First come named moves, each a turn or a mirror, each shown by rows before and after it. For each pair of rows after them, which moves, in which order, take the first row to the second? The first pair is done for you.
K_498:
[0.244,-0.751,-0.289,0.563,-0.724,-1.015,0.685,3.847,0.990,0.800,0.697,-1.047,-0.125,0.583]  ->  [1.344,-0.867,-1.907,1.283,0.600,-0.974,1.504,-1.306,-0.236,-0.837,-0.867,1.177,-0.574,-1.003]
[-2.283,0.588,3.640,-0.047,-2.033,1.199,-0.285,3.433,1.416,3.452,0.956,-2.058,1.778,1.186]  ->  [0.206,0.303,0.881,1.791,0.296,1.219,1.559,-5.692,-1.012,0.197,-1.535,2.570,1.422,-2.347]
[-0.181,-0.971,-0.016,0.057,2.326,0.540,-0.171,-1.846,1.389,-2.295,0.425,-0.287,-0.526,0.280]  ->  [-0.824,-1.349,0.656,-0.617,1.821,0.427,-0.683,0.616,2.007,-1.296,1.158,-1.319,-0.500,1.170]
K_584:
[0.975,1.047,-1.625,-1.484,0.702,-0.529,0.594,-0.293,0.016,-0.151,0.451,-0.284,-0.519,0.072]  ->  [0.708,-0.566,-2.313,-1.023,0.227,-0.840,0.954,0.390,0.462,-0.052,0.082,0.044,-0.431,0.308]
[-0.173,0.807,0.695,0.212,-0.349,-0.044,0.304,-2.214,-0.149,0.532,-0.097,1.100,0.112,-0.209]  ->  [0.309,0.851,-0.010,0.091,0.045,-0.208,0.365,-2.379,-0.094,-0.109,0.185,1.305,-0.304,-0.011]
[-0.035,-1.575,-0.965,-1.204,-0.979,-0.026,-0.028,-0.996,-1.309,-1.349,-0.516,-0.147,-0.863,0.839]  ->  [-0.582,-1.809,-0.944,-0.891,-1.567,-0.128,-0.247,-0.461,-0.692,-0.869,-0.554,-0.160,-0.180,0.852]
[-0.422,-3.516,-1.721,-0.556,-0.522,-1.263,-0.940,5.450,1.857,0.006,-0.344,-1.427,-0.777,0.991]  ->  [-1.890,-2.274,0.754,-0.302,-1.833,-0.538,-1.084,5.033,2.434,1.977,-0.452,-1.888,0.359,1.170]
K_512:
[-0.470,1.364,1.637,-0.038,1.005,0.287,-0.496,-0.406,-0.013,2.635,0.459,-0.538,-1.097,-0.469]  ->  [-0.587,1.281,1.581,0.109,0.955,0.130,-0.471,-0.790,-0.163,2.626,0.247,-0.503,-1.010,-0.350]
[-2.290,-1.607,2.750,-0.638,-1.382,-0.446,2.004,1.241,-1.344,2.327,0.279,-0.679,0.873,-0.087]  ->  [-1.500,-0.962,2.303,-0.249,-0.750,-0.657,2.752,-2.086,-1.797,1.704,-0.555,0.716,1.127,-1.302]
[-0.135,-2.166,-1.826,-2.404,0.389,1.108,-1.176,1.318,-0.902,-2.202,1.944,-1.538,0.191,0.582]  ->  [0.629,-1.331,-2.636,-2.188,1.258,1.404,-0.771,-1.716,-1.643,-2.842,0.722,-0.194,0.040,-0.351]
K_571:
[0.259,-0.684,-0.648,-0.030,0.221,-0.367,-0.233,-0.393,0.471,-0.996,-0.016,-0.035,0.338,0.306]  ->  [0.004,-0.047,0.048,-0.265,0.069,-0.230,-0.160,-1.322,0.043,-0.587,-0.574,-0.171,0.301,0.070]
[1.252,-0.580,-1.790,0.525,1.330,-0.502,0.353,-0.695,-1.201,-1.895,-0.166,0.306,-0.741,-0.618]  ->  [0.333,2.279,1.000,0.202,0.481,0.359,0.319,-2.328,-1.293,-0.178,-0.091,0.049,-0.030,-0.917]
[0.156,-2.916,-2.243,1.360,-0.635,-0.794,0.738,1.311,0.982,-0.644,0.113,-0.188,0.651,0.174]  ->  [0.356,-0.974,-1.681,1.643,0.017,0.325,1.234,-2.703,0.063,-1.017,-0.399,1.169,0.902,-1.373]
[0.030,0.008,-2.472,1.670,1.119,1.179,1.188,-3.135,0.123,-0.956,-2.355,0.318,0.152,-2.800]  ->  [-1.899,2.584,1.406,0.537,-0.696,2.054,0.643,-2.292,0.640,2.005,-1.829,-0.980,1.484,-1.936]

Each pair is 2 to 3 moves apart.
[0.718,1.442,-2.042,0.689,0.782,-0.768,0.330,-2.711,-1.697,-2.300,-0.751,0.887,0.044,-0.890]  ->  [-1.736,-2.423,-2.221,1.975,-1.280,-0.937,0.068,2.083,0.406,-0.678,-0.838,-0.854,1.227,0.473]
K_584, K_584, K_512
[-1.051,0.166,0.772,1.193,-0.042,0.573,0.439,-3.196,0.131,1.504,-1.025,1.414,1.324,-0.847]  ->  [-0.257,-3.238,-2.498,1.123,0.700,-0.556,0.391,0.311,0.641,-0.438,-0.732,0.555,0.028,0.285]
K_512, K_571, K_498
[0.167,-2.688,-1.071,-0.156,-0.139,-1.529,-0.767,4.433,0.257,-0.377,0.913,-1.735,-0.382,0.906]  ->  [0.953,-1.833,-2.017,1.509,0.609,-0.960,0.785,-3.181,-1.326,-1.696,-1.162,1.524,0.342,-1.953]
K_584, K_498
[-1.248,1.810,2.183,-1.163,-1.812,0.415,-0.919,3.619,0.676,2.626,1.406,-2.246,1.245,0.896]  ->  [-1.816,3.112,3.302,-0.633,-1.926,1.215,-0.252,-0.552,0.311,3.222,0.356,-0.813,2.036,-0.321]
K_498, K_571
[2.772,2.531,0.526,-1.534,3.269,-1.397,0.869,-2.576,-2.990,-3.088,0.257,0.794,-3.074,-1.460]  ->  [0.931,3.887,3.035,-0.821,1.577,0.266,1.201,-5.165,-2.486,-0.560,-0.740,1.178,-1.785,-2.038]
K_584, K_571
[-0.843,-0.363,2.545,-0.128,-1.559,0.409,-0.674,1.364,0.357,2.199,-0.284,-1.240,-0.630,0.883]  ->  [2.216,0.576,0.167,-1.029,1.057,-0.634,-0.728,0.647,-1.600,-0.855,0.871,-0.854,-2.762,0.626]
K_584, K_584, K_584
[-1.165,0.168,1.345,-0.376,-1.904,0.927,-0.027,2.382,0.218,1.964,0.854,-1.421,0.759,0.511]  ->  [0.307,-1.153,-0.867,-0.673,-0.317,-0.351,-0.132,3.256,-0.202,-0.876,1.466,-1.436,-0.669,0.722]
K_584, K_571
[0.923,-1.114,-3.036,2.501,0.739,0.036,-1.303,-4.422,-1.021,-1.885,0.940,4.299,-0.421,-1.331]  ->  [-2.475,2.220,3.397,0.909,-2.877,1.326,-2.991,1.842,0.858,2.963,3.056,0.489,1.342,1.711]
K_571, K_512
[-2.216,-2.563,-0.283,0.108,-0.911,-0.605,-0.042,4.830,1.458,0.665,-0.094,-1.768,0.519,1.815]  ->  [-0.518,2.628,1.305,0.350,0.648,0.476,0.656,-5.171,-1.442,-0.276,-1.419,1.426,0.808,-1.049]
K_498, K_571, K_584
[-0.580,3.839,3.852,0.016,-1.464,1.917,0.016,-2.092,-1.275,0.288,-2.033,0.674,1.692,-0.363]  ->  [2.444,-1.284,-2.757,0.878,1.262,-0.032,0.327,-0.678,-1.718,-4.127,-2.362,1.849,-0.538,-0.667]
K_584, K_584, K_584
[0.985,-2.697,-1.824,-0.625,0.363,-1.304,-0.198,3.725,0.193,-2.188,0.962,-0.112,-2.053,-0.160]  ->  [-1.874,-2.118,1.699,-0.068,-2.087,0.186,-0.030,3.968,1.465,1.444,0.686,-0.885,0.463,-0.255]
K_584, K_584
